(in the rows, 128 means zero)
Each path below is one point turned by a fixed rotation once a step. After each direction that follows a path, write how fast that rotation turns it, in degrees each step (0 if it stays still).
Each turn is a multiple of 5 degrees from 10 to 175, or 0.
Each row of a path follows its step; steps can be skipped.
path 1
step 6: [130 112 130 132 125 130 119 140 118 135 127 129 125 140 116 130 135 136
 121 128 135 139 135 139 135 118 137 129 119 130 122 121 122 135 122 119
 121 130 118 132 131 117 108 137 128 133 132 123 134 130 130 131 134 133
 127 121 133 142 130 120 144 126 133 139 140 112 124 145 133 119 123 131
 113 115 117 131 136 127 126 121 122 116 137 132 135 130]
step 9: [122 138 128 131 121 120 136 126 132 140 133 123 136 130 122 113 140 135
 123 130 126 119 145 129 145 134 140 133 124 137 131 134 120 136 123 122
 142 120 135 133 122 131 142 131 129 130 118 134 121 131 134 135 126 141
 131 123 125 143 126 119 124 116 137 144 129 124 124 129 139 131 120 123
 127 135 137 113 110 115 135 119 128 128 136 130 134 125]
step 12: [121 131 119 126 119 128 142 128 124 126 125 113 121 124 126 133 141 134
 134 123 111 126 129 127 130 117 134 137 130 128 129 121 128 136 115 126
 122 122 126 120 110 125 131  98 125 129 120 113 128 122 137 126 126 127
 125 135 125 122 119 131 131 130 122 122 116 134 118 123 141 127 124 133
 129 110 126 134 121 119 135 130 114 125 125 142 125 135]
step 16: [125 124 126 135 128 126 130 126 140 137 128 144 126 132 131 125 122 129
 142 130 134 133 141 114 117 127 125 126 122 134 126 117 126 126 116 135
 123 121 135 127 125 151 128 129 132 131 123 118 126 125 127 114 135 120
 140 128 115 135 135 123 138 111 124 122 131 139 145 137 113 116 138 120
 134 130 120 130 113 138 129 137 119 123 117 124 124 128]
step 22: [122 113 130 130 146 132 127 131 136 136 128 134 127 127 134 133 153 127
 125 130 120 135 130 121 136 119 116 137 128 139 133 129 135 137 138 119
 129 140 140 127 137 144 124 129 119 122 132 129 123 135 116 128 140 149
 132 117 130 128 131 119 116 135 146 124 132 127 120 135 136 131 126 122
 139 131 129 130 122 127 140 130 137 131 135 137 132 124]
step 26: [119 128 132 140 138 129 127 126 118 120 129 136 141 129 127 131 128 127
 131 123 125 133 102 117 127 131 130 119 125 114 128 126 136 136 132 144
 124 132 116 141 136 114 137 133 131 126 129 117 124 132 134 130 130 132
 143 138 131 117 120 128 138 132 124 120 130 117 139 124 140 125 130 119
 135 131 137 112 127 139 122 141 130 140 133 125 142 129]
step 28: [124 122 117 115 134 136 121 121 128 125 141 123 114 130 125 138 138 122
 125 142 136 128 126 123 137 127 130 125 125 128 117 136 129 124 132 123
 130 131 128 127 130 129 133 125 128 133 136 123 126 130 127 130 131 114
 132 131 129 142 109 120 134 111 125 121 113 128 124 143 121 125 124 141
 108 135 144 121 128 108 120 139 124 126 127 131 118 134]
step 30: [118 136 135 121 134 126 139 131 131 115 128 118 131 135 131 132 142 124
 130 125 129 131 127 139 122 130 133 117 125 133 134 109 136 118 133 129
 126 139 139 101 135 129 142 127 115 134 133 125 123 132 120 124 124 122
 113 127 123 114 124 139 110 141 125 126 127 126 130 119 125 127 142 138
 137 135 127 128 130 127 126 130 127 127 115 139 126 127]
[124 127 129 125 131 126 128 127 129 126 129 129 127 129 128 126 124 131
 126 128 126 128 130 129 131 128 128 130 125 130 129 127 128 129 131 130
 128 129 128 125 127 126 126 127 128 126 127 129 127 130 129 130 126 130
 126 129 128 127 128 128 127 126 126 125 128 130 128 127 130 125 128 126
 127 131 126 130 129 124 130 128 127 131 130 132 125 127] => 140
[129 126 129 127 129 124 126 130 126 125 125 129 130 128 132 129 125 127
 125 126 128 129 127 131 126 130 126 129 124 126 128 129 129 123 129 129
 128 131 129 127 128 129 132 129 129 130 128 127 128 126 130 127 128 129
 124 127 130 129 128 129 129 128 128 130 132 129 129 126 128 129 129 129
 128 127 128 127 125 127 129 129 127 129 126 127 128 130] => 110
[126 128 129 133 130 132 131 130 129 127 127 128 129 133 127 128 128 131
 126 127 127 130 127 128 130 125 128 125 127 128 129 127 129 127 130 126
 127 129 129 129 131 128 131 127 127 129 127 128 125 130 131 129 128 128
 128 128 131 131 130 129 126 129 125 131 129 127 129 127 128 129 125 128
 128 128 126 128 132 127 129 130 131 128 128 125 127 127] => 90
[132 127 128 129 130 130 126 128 128 127 127 128 125 127 126 129 126 129
 126 129 129 128 130 130 128 127 127 129 128 125 128 126 129 129 131 126
 129 128 125 128 132 124 125 129 128 127 127 125 126 126 129 128 134 131
 130 129 127 129 127 127 126 128 129 128 129 130 128 126 129 131 130 129
 129 130 128 127 126 128 130 128 130 127 131 129 130 129] => 160
[128 129 132 128 127 130 131 126 128 128 128 129 127 127 129 129 129 125
 126 132 128 130 129 129 125 127 128 125 127 131 125 129 130 125 127 129
 129 128 129 126 129 127 128 131 127 127 129 125 130 131 125 130 130 130
 126 123 129 129 130 130 128 124 130 127 127 131 128 131 128 129 127 128
 129 127 128 129 129 129 130 129 130 127 127 129 127 126] => 130
